In the data rows, the value 128 means zero.
Some points, one per row:
[135 118 127 122 132 140 116 140 120 142 129 130 132 127 138 144 119 117
 127 132 124 114 132 109 133 127 127 146 125 134 141 130 129 126 110 145
 127]
[115 129 108 108 157 141  89 126 105 165 117 140 142 139 179 134 122  93
 132 127 126 113 133 114 129 148 157 153 113 154 138 148 142 155  80 126
 125]
[152  79 167 121 111 138 137 140 159 117 137 118 132 127 102 168 117 180
 128 129 107 111  96  98 148 108 105 156 166 122 140 116 136  90 156 137
 146]
[189 110 144 131 119 108 123 171 113  73 116  81  95 144 105 187 107 171
 114  80 111 160 109 114 174 104  86 171 121 137 141 136  92  80 143  96
 122]
[132 138 133 145 111 116 149 128 137 112 132 124 122 118  99 116 137 141
 130 135 132 135 133 145 118 112 111  99 134 113 120 116 118 121 160 137
 126]
[109 102 138 116 130 154 131 123 148 173 146 160 159 111 144 134 126 134
 139 160 129  83 109  99 124 135 143 157 154 135 131 117 171 136 119 158
 140]
[162 135 140 136 109 104 139 145 120  71 131 100 102 128  83 144 119 176
 116  96 128 163 108 135 152 119  95 140 121 127 113 131 113  89 150  99
 123]
[118 110 116  63 178 154  84 143 116 183 143 180 155 154 195 165 104 110
 125 164 121  91 122  72 140 159 151 204 152 176 163 125 179 140  60 147
 120]
[147  89 173 108 113 133 149 150 167  99 163 135 129 121  89 175  99 203
 123 140 118 108  93  88 156 115  88 190 179 126 134 105 153  67 150 144
 141]
[ 86 112 143 133 119 148 154 106 166 156 153 155 150 107 114 101 142 128
 137 182 129  87 129 118 101 126 133 105 164 105 130 108 158 129 138 174
 149]
[158 101 145 102 135 123 116 153 125 111 136 120 119 147 128 172 105 163
 118 111 116 139 104 100 165 127 111 180 146 146 144 128 127  97 120 112
 125]
[123 162  94 144 140 125 115 120 101 139 100 119 123 132 155 106 136  72
 132 114 130 142 161 153 105 133 147  98  87 129 121 144 102 161 112 119
 119]
[112  91 158 139 102 152 162 114 176 149 152 151 151 103  99 130 133 152
 140 168 120  83 118 110 112 106 119 121 178 102 133  93 150 116 169 176
 150]
[122 142 100 123 150 125 103 134  97 144 115 129 127 133 164 123 126 101
 128 107 140 137 129 135 134 149 149 141  97 149 121 148 130 154  90 106
 117]
[ 95 127 137 170 100 152 164  98 163 149 150 150 151  93 103  80 145 112
 142 166 138  94 145 137  86 115 136  72 151  90 114 105 135 145 159 178
 145]
[121 129 138 137 111 117 149 118 140 117 126 118 122 120 101 112 147 143
 132 139 128 127 126 141 121 117 115 101 132 109 121 122 124 119 156 133
 132]
[137 153 124 141 111  98 144 123 125  88 113  99 103 130  94 109 149 141
 127 115 130 162 137 165 122 117 103  82 111 111 119 131  97 121 166 110
 120]
[110 138 136 169  87 136 172  95 158 129 142 135 134 103  86  78 155 119
 133 154 132 120 151 151  86 110 124  54 143  79 118 104 113 138 175 171
 140]
[137 179 104 157 101  88 145 116 107  80 101  89  93 116  94  90 153 123
 126  94 139 173 145 189 115 120 112  71  77 105  96 137  83 134 168  93
 116]
[116  93 152 122 116 156 138 130 161 155 144 149 153 104 123 150 122 144
 137 167 119  72 116  92 122 120 118 157 165 123 142 106 157 114 138 174
 147]
[171 141 137 121 115  88 143 148 120  62 116  88  86 149  91 148 130 169
 112  94 116 180 122 150 158 111  86 126 120 121 128 127  84  89 166  85
 116]
[153 143  95 111 159 109  71 149  68 129  94 105 115 154 173 146 114 104
 128  75 131 161 128 130 155 146 145 151  75 174 130 170 115 153  80  80
 106]
[122 112 147 150  95 140 165 118 161 127 142 129 134 105  90 112 145 140
 130 150 126 108 130 131 113 105 112  95 152  89 132 102 124 117 169 165
 143]
[121 148 126 170  97 119 161 108 138 104 115 100 110 111  95  93 156 110
 129 124 128 139 153 168 101 109 115  69 105  81 113 120  92 130 170 133
 135]
[158 120 142 106 129 108 118 148 115  90 130 110 109 140 114 165 105 170
 118 100 121 148 102 116 167 130 102 173 127 146 125 136 125  92 128  95
 123]
[ 56 156  99 134 145 152 121  84 131 188 133 167 159 111 171  67 140  57
 144 169 146  90 158 140  77 158 179  94 115 123 111 132 158 187  93 157
 134]
[170 126 159 147 100 104 155 144 147  53 130  87  96 132  64 146 112 184
 118 103 115 164 120 138 143 103  83 122 134 111 121 122  96  70 173 109
 131]
[107 111 160 156 100 145 173 112 181 125 160 142 141 102  83 109 132 153
 135 166 125 100 126 125 105 110 113  98 172  94 122  98 142 108 170 169
 148]
[167 114 154 150  91 104 152 142 137  75 120  85 103 120  68 150 130 179
 125 101 119 148 112 137 147  99  84 120 128 109 120 125 100  86 182 117
 132]
[113  96 153 106 135 160 135 133 163 158 157 168 159 114 141 160 103 143
 137 172 120  70 117  85 129 128 127 185 180 136 140  99 168 110 123 170
 144]
[137 121 121  95 159 127  97 148 115 141 111 126 131 145 166 174 103 126
 130 120 117 120 117 106 151 139 132 191 120 161 138 141 139 124  97 107
 128]
[100 132 128 138 119 136 147 103 146 134 129 131 130 124 121  97 147 108
 127 155 127 117 145 141 102 130 131  92 128  99 127 122 124 135 137 150
 140]
[156 141 111 122 146 102  93 147  83 108 103  97 108 147 140 141 119 123
 124  83 127 165 130 136 151 134 125 131  88 159 131 159 104 131 106  89
 109]
[130  92 158 116 126 141 132 130 156 125 148 131 138 132 119 155 110 160
 127 140 114 110 106  99 144 123 118 162 163 129 139 117 146 101 130 136
 141]
[152 123 132 106 138 107 109 153 110 100 120 107 109 149 123 156 117 154
 115 110 121 152 117 119 156 130 110 152 121 148 140 139 119 104 119 101
 119]
[ 76 141 110 129 140 146 114  97 129 181 127 158 159 116 158  79 146  83
 142 165 139  96 148 133  87 145 167  86 123 127 123 136 160 176 106 156
 135]
[120 102 153 122 106 142 161 122 169 142 158 157 144 109 101 129 135 163
 131 168 130  97 108 111 126 119 116 133 182 107 135  91 158 116 163 166
 139]
[ 91 126 119 125 128 155 140 111 141 178 139 163 151 106 149 108 146 103
 136 165 135  85 128 123 107 137 146 133 139 114 127 114 157 155 120 161
 138]
32 more points follow, each with its number after it:
[147 130 151 140  95 111 160 136 146  79 140 113 108 121  70 133 128 175
 122 132 123 139 123 132 132 110  87 117 142 109 122 113 118  86 171 135
 133] 0
[111  98 143  90 146 148 116 135 150 168 141 163 157 127 153 159 113 146
 137 166 120  84 106  88 134 138 133 182 169 153 143 116 177 125 112 148
 134] 1
[126 155 128 175  78 104 177 102 145  87 107  88 104 106  70  80 169 134
 132 121 129 154 140 186  96 103 109  45 104  71 101 121  85 121 202 124
 138] 2
[142 156 123 171  78 101 170 120 125  87 111  90  96 101  76 100 166 137
 123 105 134 153 135 177 119 102  98  78  97  79 104 121  85 118 190 120
 128] 3
[121 110 156 136  97 141 175 121 178 123 155 146 136 109  86 128 134 159
 130 169 118  98 123 121 114 108 104 126 173  89 129  88 140  97 181 169
 146] 4
[138  78 144  78 146 155 105 153 130 169 150 161 152 144 159 173 118 147
 122 151 121  98 105  69 156 134 131 189 174 156 171 116 166 121  96 157
 125] 5
[168 135 123 121 137 104 104 156  97  93 111  96 106 145 127 155 111 145
 123  85 125 165 117 129 161 127 115 147 101 155 130 152 108 114 121  89
 113] 6
[141 114 152 145 108 127 161 136 157 100 141 121 120 121  92 142 123 162
 127 131 122 130 121 130 135 102 101 127 156 104 128 106 116  95 169 134
 136] 7
[152  81 173 117 115 139 147 154 165 115 171 149 141 120  92 174  97 201
 126 147 122 105  92  82 153 108  97 175 196 137 140  93 160  79 154 150
 136] 8
[126 156  95 114 160 120  98 134  94 139 107 129 124 139 176 137 113  96
 127 102 136 140 131 140 138 153 152 169  92 160 114 152 127 149  90  91
 116] 9
[105 149 119 167 106 130 157 103 138 127 113 117 121 107 114  88 158  92
 134 133 131 126 157 167  94 116 131  68 106  82 116 123 101 144 156 142
 138] 10
[124 127 117 118 144 137 110 132 116 156 119 137 140 127 162 139 124 111
 132 128 128 113 123 118 132 138 144 156 123 143 128 133 141 142 109 129
 129] 11
[154 161  98 126 149  98  88 146  74 106 100 103 110 150 145 128 115 114
 126  71 140 181 133 148 146 138 140 117  79 167 119 165 102 151  99  76
  98] 12
[126 141 140 169  94 116 173 116 155  94 130 109 114 112  78 101 145 139
 129 129 130 143 142 163 111 102 106  75 134  86 114 110  97 115 185 134
 137] 13
[112 135 109 118 159 135 102 127 103 157 132 147 140 136 172 116 122 108
 128 117 148 137 122 124 138 154 167 146 119 158 121 148 152 160  82 103
 120] 14
[ 56 152  90 119 154 154 109  87 125 219 119 182 171 113 194  73 156  50
 156 184 141  74 154 139  73 162 185 100 117 135 121 132 173 205  92 162
 131] 15
[148 157 129 155 102  93 144 126 119  68 110  84  94 125  80 115 135 148
 122  99 126 168 141 164 127 114  97  89  97 107 108 139  85 105 162 104
 127] 16
[174 123 127  99 144 113  98 166 100 108 119 116 114 151 135 183 101 150
 119 102 115 146 118 105 165 127 108 180 121 164 150 136 120 103 114 106
 110] 17
[113 102 144 143 111 154 153 115 163 150 143 142 146 112 122 122 137 130
 131 150 126 100 122 117 117 116 130 121 154  98 133 105 134 127 145 160
 145] 18
[165 139 116 106 165 109  81 164  85 100 108  97 105 165 155 176  88 129
 118  76 121 171 123 118 168 139 126 180  93 178 135 159 109 112  84  70
 107] 19
[166 128 135 125 120 104 120 145 112  82 121  97 104 141 105 153 117 157
 118  95 120 163 119 130 153 121 104 136 114 136 127 142 104 100 137 100
 119] 20
[133 122 124 101 168 131  88 140 105 139 119 128 129 161 172 146 106 117
 122 111 124 142 123 111 147 150 152 162 118 166 140 156 139 134  77  98
 121] 21
[ 99 149 114 141 123 120 134 100 125 141 116 130 133 120 128  80 157 104
 136 144 136 126 143 157 101 132 142  72 113 113 114 134 128 156 138 132
 131] 22
[119 122 125 102 154 138 103 132 124 142 143 150 139 136 155 143 106 128
 127 135 131 115 119 104 140 149 139 174 136 156 133 132 158 129  89 125
 124] 23
[104 137 109 133 139 140 113 117 118 164 121 143 141 116 157 106 138  87
 139 138 138 107 145 132 111 137 153 113 115 135 129 133 138 164 108 141
 125] 24
[106  95 136  91 168 156 103 137 136 176 162 176 161 137 176 148 104 133
 130 145 138  99 100  78 147 151 160 193 169 166 136 124 189 140  75 130
 131] 25
[ 91 113 117 102 175 166  95 123 125 193 146 177 166 136 196 131 105  90
 141 152 133  94 128  95 124 157 177 167 147 166 140 134 175 164  66 139
 130] 26
[116 113 137 132 116 144 143 122 149 151 131 141 144 110 123 130 135 131
 138 153 123  95 121 120 119 122 130 133 146 113 127 110 143 125 145 157
 143] 27
[140  84 173 116 113 148 150 148 174 121 164 146 139 121  92 169 106 182
 123 162 113  93 109  79 141 108  93 171 190 119 152  94 150  73 147 171
 142] 28
[161 122 129  94 156 116  87 164  97 109 134 123 118 148 146 175  89 160
 116  94 132 151  98  98 172 144 123 200 124 181 133 149 146 103  87  90
 114] 29
[120 159 117 157 111 107 133 109 114 110 110 103 114 122 105  87 146 107
 135 122 134 147 151 164 102 123 126  59  95 112 111 145 101 141 146 128
 125] 30
[107 134 115 136 136 148 126 119 125 163 141 156 147 122 151 103 132  90
 128 145 140 114 147 124 108 135 156 109 132 125 132 124 140 158 104 152
 126] 31
Which two of these numbered points are nearest to each point below, ignoring the 3 directions in which the first points spread most? Their numbers follow each, nearest first.
[154 130 112  92 171 119  69 159  80 127 111 120 120 165 178 171  98 121
 120  94 123 152 119 105 163 151 137 183 105 188 143 161 130 129  67  87
 107] > 20 6
[113 108 136 123 138 162 133 121 148 159 152 162 151 128 151 133 119 120
 127 148 129 104 124 103 127 133 149 158 160 129 135 111 153 132 108 150
 135] > 7 31
[160 119 126 112 125 116 116 147 106 120 123 115 114 144 126 147 136 143
 117 106 128 150 122 122 150 119 114 130 126 138 148 132 113 126 128 117
 110] > 5 17
[124 116 145 155 108 142 160 125 159 123 140 126 129 110 104 126 135 138
 130 137 127 112 126 130 119 108 117 121 145  98 123 109 125 112 155 146
 144] > 10 18
[114 145 101 125 154 143 104 125 102 163 128 148 141 137 173 110 126  80
 127 123 142 131 147 128 118 145 165 122 112 144 132 139 133 169  83 129
 116] > 31 7
[126 122 116 109 150 140 104 135 111 156 139 150 140 137 164 137 115 109
 126 124 135 122 129 106 137 143 147 156 129 151 138 130 142 148  89 130
 116] > 31 8
[ 93 110 140 159 102 158 172 102 171 158 147 149 145  99 114  91 154 112
 135 165 133  91 137 132  94 116 137  89 154  81 125  99 137 141 152 176
 147] > 18 10
[156 103 159 122 115 121 139 143 150  88 138 111 117 133  91 165 111 184
 119 118 113 136 103 111 152 118  99 160 152 125 130 123 127  76 149 122
 139] > 16 20
[153  90 171 104 106 138 163 152 176 105 160 143 129 126  83 178 113 196
 115 163 106 102 106  89 148 107  82 184 192 113 152  81 146  64 167 162
 143] > 4 17
[123 127 140 170  81 126 173  97 154 109 130 108 116 111  80  81 167 129
 125 132 130 137 142 161 102 105 115  48 130  70 119 112  96 131 182 147
 141] > 18 20
[131 117 146 127 116 135 157 129 157 118 143 135 129 123 103 138 131 153
 127 149 120 116 123 123 128 114 107 137 159 108 134 102 131 100 157 143
 139] > 4 13
[118  95 158 122 118 148 159 121 179 133 153 141 141 119 116 142 123 161
 126 152 117 101 103 111 134 123 119 166 172 109 127 101 150 100 149 143
 152] > 9 2
[ 92 134 123 148 115 141 150  92 143 150 134 142 139 112 126  84 154 102
 136 151 134 109 144 147  97 130 144  82 131  97 118 118 131 154 141 152
 139] > 20 13
[125 151 107 149 124 122 126 121 108 132 113 120 126 117 134 104 142  98
 133 113 139 136 146 154 111 127 136  92  98 123 118 137 110 156 128 125
 121] > 24 6
[144 130 131 140 105 113 143 129 126 104 123 110 110 123  96 122 146 145
 123 118 127 141 129 143 129 112 105 100 123 111 127 124 109 117 161 128
 127] > 24 20
[162 118 137 132 126 115 128 154 117  93 123  99 106 138 115 158 119 150
 117  89 126 158 117 126 160 113 108 146 118 129 133 135 101 102 131 100
 122] > 18 7
[119 125 125 110 145 135 103 129 120 148 128 138 142 135 152 130 121 120
 134 139 127 115 125 115 125 143 141 136 128 150 135 138 151 142 104 134
 125] > 30 20
